In the rows, zero is written as 128.
name the system of each run
seq 1, A (10 x 18)
[[133 160  76  96 171 149 135 159 109  71 108 145 147 102 121  96 121  86]
 [146 157 135 125 140 175 129  86 125 111  68 115 127 143 167 123  58 119]
 [164 154 158 176 110 138 125 165 163 155 142 170  95 145 162 109  82 133]
 [114 110 116 127 199 142  97 193 143 146 162 103 117 147 129  84 123 151]
 [112 117  82 104 143 206  88 130 134  70 145 128  95 116 110 132 132 105]
 [129 110 157 142 104 158  95 117 115 121 127  89 128 135 150 169  62  72]
 [138  82 157 146 102 124 114 128 167 192 152 136  68 159 144 157 118 150]
 [116  73 132 112 137 102 107 208 129 121 171 119 117 131  99 139 170 133]
 [ 89  78  98  68 125 146 105  93 110  91 127 105 144 127  86 159 134 138]
 [149 114 144 126  64 101 142  84 111 125 124 153 132 123 104 184  98  77]]
seq 2, V (10 x 18)
[[112 118 121 142 184  77 128 123 128 164 202  81 148 117 118 152 141 132]
 [137 151  85 101 134 152 146 100 138  85 141  94  97  80  84 145 175 131]
 [120 144 158 139  51 135 124 127 113 124 120  64 162  94 117 145 105  98]
 [120 137 110 129  88 105 160  93 150 228 118 123 122 107 133 109 137 121]
 [129 129 108 122 142  92 142 208 120 146 144 118 135 101 101  93 180  91]
 [ 99 131 120 110 132 152 133 108  91 100  71  88 157 141  90  80 174 134]
 [130 154 133 147  45 144 133 131 114 122  94 185 149 124 117  93 111  89]
 [128 129 154 173 162  91 142 126 107 191 103 146 148 169 167  95 129  91]
 [143 144 118 140 166 129 145 162 136 100 120 180 101 143 139  90 199 159]
 [ 94 145 153 149 140 149  97 133  91  54 127 129 192 150 144 112 121 147]]
seq 3, C (10 x 18)
[[116 100 123 112 127 125 107  87 138 150 147 163 138 174 101 129  57 171]
 [177 103 131 133 182 101 124 145 133 122 175 147  88 158  82 155  94 111]
 [145 102 160 127 181 148 114 125 127  90 126  66  96 168 107 144 137 173]
 [120 132 151 147  77 152 104  98 133  96 168 108 133 136  57 134 112 168]
 [116 115 121 154 153 103 117  81 126 177 200  89 136 129  93 153 105 106]
 [166 121 138 148 135 126 147 117 150 146 149  83  52 120 104 158 182 118]
 [103 121 164 140  84 129 120 148 113 112 129  47 149 110 104 130 182 141]
 [ 81 126  96 127  77 125 131  71 132 175 149 122 155 101  96 121 164 129]
 [141 124 112 137 122  81 158 122 109 164 137 132 122 100 116 150 173  44]
 [127 122 153 131 120 110 159 128 112 141  65 103 121 134 164 124 209 129]]
seq 4, J (10 x 18)
[[144 119 148 117 101 131 129 192 127 110 121 107 115 139  45  83 139 156]
 [117 114 120 143 112 155 106  93 120 162 135 131 125 166  49  82  97 118]
 [169 129 130 173 158 144 128 113 124 158 127 147  72 160 116 119 120  49]
 [140 118 183 182 148 126 122 178 111 120 121 103 109 162 133 109 184 105]
 [ 80 120 134 167  95 163  92 124 124 109 158 144 138 146 103  94 194 148]
 [ 85 122  91 153 153 159  96  63 110 125 164 146 141 130 135 142 147  74]
 [138 139 146 158 147 125 142  91 113 111 112 112 113 119 197 181 171  87]
 [101 137 157 145  87  94 132 155 122 105 149 115 166  96 168 154 185 153]
 [ 69 132  82  99 119 113 130  83 135 140 155 143 181  99 138 131 154 174]
 [138 149  71  78 152 115 160  81 123 111 114 139 137  84 145 164 114  98]]
seq 5, F (10 x 18)
[[124  78  82  77 128 161 101 161 156 118 153 145  73 122  85 138 134 128]
 [100  78 123  87 146 133 104 112  94 130 102  73 158 144 109 147  89  94]
 [167  95 155 114  88 109 140  88 145 146 121 150  85 159  96 174  82 145]
 [132  94 165 139 137  71 113 192 120 144 178 110 149 143 108 150 105 118]
 [126  88 131 123 169 105 131 100 122 115 148 114 104 162  71 144 189 170]
 [132 140 145 135 106 128 117 118  93  51 149 112 163 117  66 155 116 103]
 [141 160 173 175 129  86 157  58 117 154 132  94 153 144 128 142 117 154]
 [162 169 141 172 103 104 144 159 153 118 194 143 107  98 103 134 155 137]
 [ 92 150 121 148 161 122 132 129 107 131 141  60 164 102 127 101 200 126]
 [132 176 101 127  73 163 153  69 133 100 111 140 118  91 101 121 163 125]]
seq 6, C (10 x 18)
[[151 161  99  79 144 153 139 162 147  85  95 127 121  91 171 129  77 138]
 [137 144 122  80 112 150 127 146 143 122  87 116 144 115 156 121  32 149]
 [153 120 115  85 123 129 128 167 156 160 117 144 115 135 121 111  33 143]
 [154  93 114  77 169 139 116 187 138 134 111 114  96 152 101 109  70 129]
 [139  86 130  88 135 173 101 147 127 104  95 113  97 172  77 113  84 140]
 [127  77 147 125 119 146  88 124 116 130 137 129 118 182  67 129  70 122]
 [138  67 146 145 155 125  98 117 132 154 163 131  85 189  80 144 112 127]
 [137  76 157 149 153 137  98 135 125 102 168 108  85 171  76 152 165 138]
 [ 99  96 149 151 123 144  93  86 116  99 173  95 128 152  85 158 165 150]
 [118 116 139 167 106 112 119  64 127 134 194 118 122 127  94 182 157 122]]
seq 7, V (10 x 18)
[[128 136 162 174  73 109 146 124 102 130 106 155 137 146  94  98 201 110]
 [107 151 145 187 117  91 140 102  92 135 134 168 181 149 114  95 179 110]
 [135 181 122 179 152 111 154  94 103 104 125 176 149 127 140 109 183 100]
 [135 189 158 184 135 124 148 114 107  85 114 132 158 120 183 124 164 125]
 [110 192 134 159 121 127 143 101 136 122 126 146 166 106 204 115 142 169]
 [108 183 100 133 158 122 137 140 139 121 146 141 170  85 207 119 117 136]
 [118 165  97  96 172 153 136 137 138 108  98  99 145  90 208 123 117 140]
 [116 145 112  81 107 161 123 170 152 114  89 118 140  92 198 120  91 156]
 [101 109 103  70 134 135 116 164 147 163  98 126 150 121 179 110  68 148]
 [132  94  87  56 161 138 122 183 142 138  94 148 110 133 145 110  88 130]]
seq 8, B (10 x 18)
[[127 140 157 152 134 170 109 126  97  58 117  57 135 129 106 134 151 109]
 [108 166 145 166  57 159 126  64 137 156 131  96 147 114 125 116 120 147]
 [121 155 117 175 120  95 130 129 136 177 202 121 147  92 123 134 132  78]
 [103 117 101 117 172 126 137 127 119 150 121  73 119 104 152 127 204  95]
 [ 94 135 113  88  54 148 131 143 117  93  90 115 162  78 140 126 157 120]
 [106 139 125 125  97  84 149  96 112 178 103 163 191 120 166 125  94 108]
 [158 123 106 116 145  72 170 151 142 161 133 187  96 114 146 141 167 107]
 [121 105 141  92 165 108 134 196 108  80  82 129 146 143 160 119 162 151]
 [119 144 114  96 104 147 133 104 132  94  86 188 151 146 132 101 104 191]
 [176 160 138 153 154  99 144 123 125 112 146 192 134 148 129 137  60 111]]
seq 9, D (10 x 18)
[[144 112 185 121 114  92 150 166 115 113  94  66 128 135 119 140 166 163]
 [101 108 128 104  70 102 131 130 118 114 129 166 166 140  63 108 148 174]
 [119 117 120 149 148  74 140  93  84 157 135 161 173 149  94 120 133  66]
 [183 156 170 178 165 104 167 102 114 116 101 131  95 165 122 125 163 128]
 [117 166 173 176 107 135 115 149 122  81 150 124 165 142 115  97 140 185]
 [ 81 151  88 150 137 142 113  68 134 163 164 162 165 132 117  88 124 145]
 [155 174  97 169 181 149 139 100 124 121 149 140 103 110 145 127 138  60]
 [137 175 156 157 125 173 130 127 144 103 104  68 111 110 191 128 140 154]
 [ 91 149  96 114  63 170 107 151 167 135 153 149 136  88 148 104 124 164]
 [ 95 123  64  96 151 129 123 134 130 182 136 129 144  93 162 118 121  66]]
seq 10, F (10 x 18)
[[131 125 142 110 101 170 101 159 115  80  88 137 143 130 166 135  60  95]
 [120 107 143 129 146 118 119 110 154 187 118 145 122 174 179 123  78 181]
 [141 103  96 107 169 138 102 188 152 107 181 174  93 132 118 136 103 123]
 [109  89 124  96 202 153 102 117 109 103 105  63 129 157 138 140 121 132]
 [151 125 137 109  87 164 115  97 149  94 129 133  95 139  97 160  61 164]
 [127 124 146 141 159  90 117 144 133 176 176  89 160 136 127 135  52 127]
 [163 104 114 123 172 121 137 124 159 139 165 110  54 137  82 149 157 155]
 [113 115 136 114 115 150 103 158 106  83 143  50 145 110  74 138 124 105]
 [125 133 140 135  96 120 144  40 128 168 124  94 137 140  81 133 110 156]
 [165 148 138 158  95  82 143 153 136 152 182 140 123 101  84 144 107  81]]
seq 11, A (10 x 18)
[[ 93 133 131 184 134 108 124  70 107 167 158 132 159 150  96 101 175 120]
 [120 144 129 178 148 113 143  86 101 121 138 134 129 128 127 129 221  90]
 [ 99 153 157 168 129 120 135  80 104 103 119 107 166 124 176 144 191 143]
 [ 92 164 122 164 105 106 137  85 137 143 157 157 169  98 188 142 166 148]
 [106 154  97 129 164  89 154 121 131 161 139 127 158  87 195 133 168 115]
 [122 157  98  94 139 131 159 121 139 110  88 130 129  87 204 140 171 144]
 [117 169 119 101 100 123 144 152 136 115  97 139 169  83 208 128 100 144]
 [123 149  88  90 134 122 146 146 156 179 105 157 138 106 188 100  81 139]
 [155 139  93  85 157 137 147 195 145 126  88 155 103 111 163  96 108 112]
 [136 129 121  84 142 173 116 175 133  93  70 132 126 140 158  96  72 145]]
seq 12, D (10 x 18)
[[174 143 165 161  99  97 150 142 117 105 130 135 113 109 151 182 136  67]
 [121 130 170 135 107  90 146 144 151 169 125  88 141 130 152 122 147 209]
 [112 137  76  96 129 104 137 153 129 112 166 172 156 104  64  95 143 148]
 [124 144 116 123 167 111 149  73  80 131  86 104 173 131 128 122 117  70]
 [191 168 170 165  83 135 161 115 140 108  90 160  83 139 134 131 128 135]
 [101 147 164 168 106 114 109 184 131 156 163 109 178 130 138  85 107 156]
 [109 134  64 106 180 141 134 102 141 164 133 154 117 135  95  71 141 145]
 [146 153 119 139 163 165 121 132  92  63 105 119 130 121 132 126 119  51]
 [127 134 171 152  79 171 119  97 147 142  83 114 108 148 186 131 113 161]
 [111 119 111 140  97 133  98 194 160 156 192 176 115 116 135 110 121 132]]
seq 13, B (10 x 18)
[[161 159  98  92 150 147 168 114 122 101  53 134 101 112 148 117 140 107]
 [159 162 166 129  76 124 149 184 134 122  78 134 138 121 162 105  79 138]
 [127 141 114 138 152 120 129 157 157 193 134 168 129 150 156  67  94 158]
 [144 124  84 112 186 159 114 181 133  97 136 172  90 134 122 100 129  92]
 [138 119 146 120 139 191 105 128 114  86  59 115 108 162 162 119  97 113]
 [139 133 155 155  57 166 106 129 163 148 133 163  96 144 149 129  71 145]
 [120  98 131 160 174 125  91 154 145 171 194 137 112 156 151 135  95 113]
 [114  79  98 104 166 183  92 127 143 106 141 108  70 135 127 151 163 123]
 [102  98 147 107  78 170  87 115 115  82 120  94 144 130 128 171  87 119]
 [120 104 138 137  89 109 124  65 147 194 158 126 123 139 129 170  84 136]]
seq 14, J (10 x 18)
[[130 130 161 147  99 152  92 172 133  52 162 152 132 133 140 153 107 148]
 [ 92 116 136 145 158 139  93  89 145 144 177 118 148 154 161 144  84 183]
 [154 142  93 119 166 156 124 123 172 107 173 133  67 100 163 173 122 134]
 [124 114 153 107 151 125 118 156 128 104 143  28 133 110 136 168 117 151]
 [122 131 125 112  53 148 130 105 175 152 149  98  98  96 111 148 130 181]
 [120 101  86 100 138 102 127 133 142 192 173  97 123  98  99 142 101  89]
 [161 105 127  94 137 111 166 121 138 163  74  90  73 131 113 134 164 129]
 [136 105 145 113  62 105 134 179 113 122 126 122 130 119  51 121 148  99]
 [110  95 133 134 113 102 134  79 109 191 112 148 144 177  78  97 132 127]
 [171 129 110 146 149 110 150 129 115 127 126 199  90 146  95 119 157  63]]

runs to name
seq 15 (2 x 18)
[[ 83 109 128 108 138  96 108 159  94  88 139 143 205 120 165 150 127 121]
 [141 132 118 101 162 103 159  63 128  98 104 171 125 145 156 163 139 181]]
 -> F
seq 16 (2 x 18)
[[106 106 141 103  39 127 125  81 133 126 125 117 141 110 122 182 120 151]
 [132 106 126 134  91  65 146 134 139 191 176 141 126 104 106 161 137  91]]
 -> D
seq 17 (2 x 18)
[[137 116  89  98 183  90 130 148 113  92 178 143 140 113  75 145 133 105]
 [159 136 145 114 135 148 145  80 103  73  84  74 113 134  95 160 117 113]]
 -> V
seq 18 (2 x 18)
[[170 164 106 114  86 160 160 103 152 146  89 122  78  93 126 127 102  94]
 [138 139 158 137  74 134 126 201 137 158 113  74 128 101 139 104 104  99]]
 -> D
seq 19 (2 x 18)
[[ 92  91 131  94 108 123 105 168 132 152 105 171 160 163 145  91  94 176]
 [140 100  92 109 158 124 118 119 128 124 142 223 111 164 103 123  97 110]]
 -> B
seq 20 (2 x 18)
[[164 103 124 115 156  81 167 129 133 182  94 176  88 160 120 112 145 121]
 [150 127 170 136 165 105 127 200  96  66 115 121 151 155 109 111 130 129]]
 -> D
seq 21 (2 x 18)
[[ 83 152 141 169 114 173  88 140 131 143 141 120 167 146 149  66 109 151]
 [109 137  67 135 160 182 105 109 149 156 147 175  98 131 137  87 133 105]]
 -> D
seq 22 (2 x 18)
[[131 106 128 120 117  92 146  53  97 118 107 189 149 156 109 162 129 108]
 [166 132 171 153 151  50 169 105 105 127 120 166 143 162 128 152 134 135]]
 -> A
seq 23 (2 x 18)
[[112 113  89 114 208 113 130 102  96 156 109 128 155 151 122 102 126  75]
 [175 138 136 123 110 159 145 164 127  71  75 155  73 131 127 123 161 106]]
 -> V
seq 24 (2 x 18)
[[164 117 144 103 112 135 141 115 128 122  75 151 109 178  77 104  75 156]
 [177 123 168 162 127 112 126 157 129 138 142 155 105 178  66 105  81 130]]
 -> B
seq 25 (2 x 18)
[[134 154 110 121 121 119 134 156 169 161 161 155 126 126  98  77  96 197]
 [143 138  80  96 198 159 124 137 134 127 128 109 110 131  85  86  84 119]]
 -> J
seq 26 (2 x 18)
[[123  91 165 123  76  92 141 132 114 173  72 165 142 162 161 129 129 120]
 [123  94 114 111 126  91 129 177 126 131 131 227 134 151 130 112 147 126]]
 -> J
seq 27 (2 x 18)
[[159 152 156 150  97  88 164  92 153 132 149 154 111 113 164 184 136 168]
 [109 144 128 127 137  85 135 191 134 111 174 110 165  86 157 138 162 153]]
 -> F
seq 28 (2 x 18)
[[111  85 106 109 116 112 110 168 121  96 160 204 127 140  90 131 168 125]
 [117  97 147 127 175 116 122  82  80  84  91 149 157 186 134 148 137 124]]
 -> B
seq 29 (2 x 18)
[[148 136  98  85 136 135 145  94 159 138 146  67  94  82 123 176  98 134]
 [156 127 144 103  95 100 157 148 147 163 128  51 108  91 108 155 109 129]]
 -> J
seq 30 (2 x 18)
[[ 81 117  90  75 146  97 128 162 115 107 127 157 193 109 156 117 141 158]
 [123 134  95  65 126 139 141  81 123  84  79 160 150 123 145 145  94 157]]
 -> J
seq 31 (2 x 18)
[[154 169 137 124 131  76 173 158 125  97 128 136 150 111  92 102 164 175]
 [115 178 100 118 173 117 152  88 103 115 112  99 187 111 103  84 124 141]]
 -> C
seq 32 (2 x 18)
[[147 126 102 114 178 162 111  97 139 127 132 156 100 152 150 143  49 108]
 [184 121 156 145 164 134 120 169 146 113 143 133  68 151 150 157  82 114]]
 -> A
seq 33 (2 x 18)
[[122 141  82 102 144 113 133  90 118  77 178 136 151  89  94 170 133 116]
 [153 147 147 117 147  96 169  73 110 118  93  66 138 114 138 172 122 124]]
 -> B
seq 34 (2 x 18)
[[154 124 110  79  89 111 137 151 148 101 148 168 120 110  80 151  73 150]
 [155 106 144 116 199  87 142 120 115 155 112 101 135 175 109 128  74 135]]
 -> B
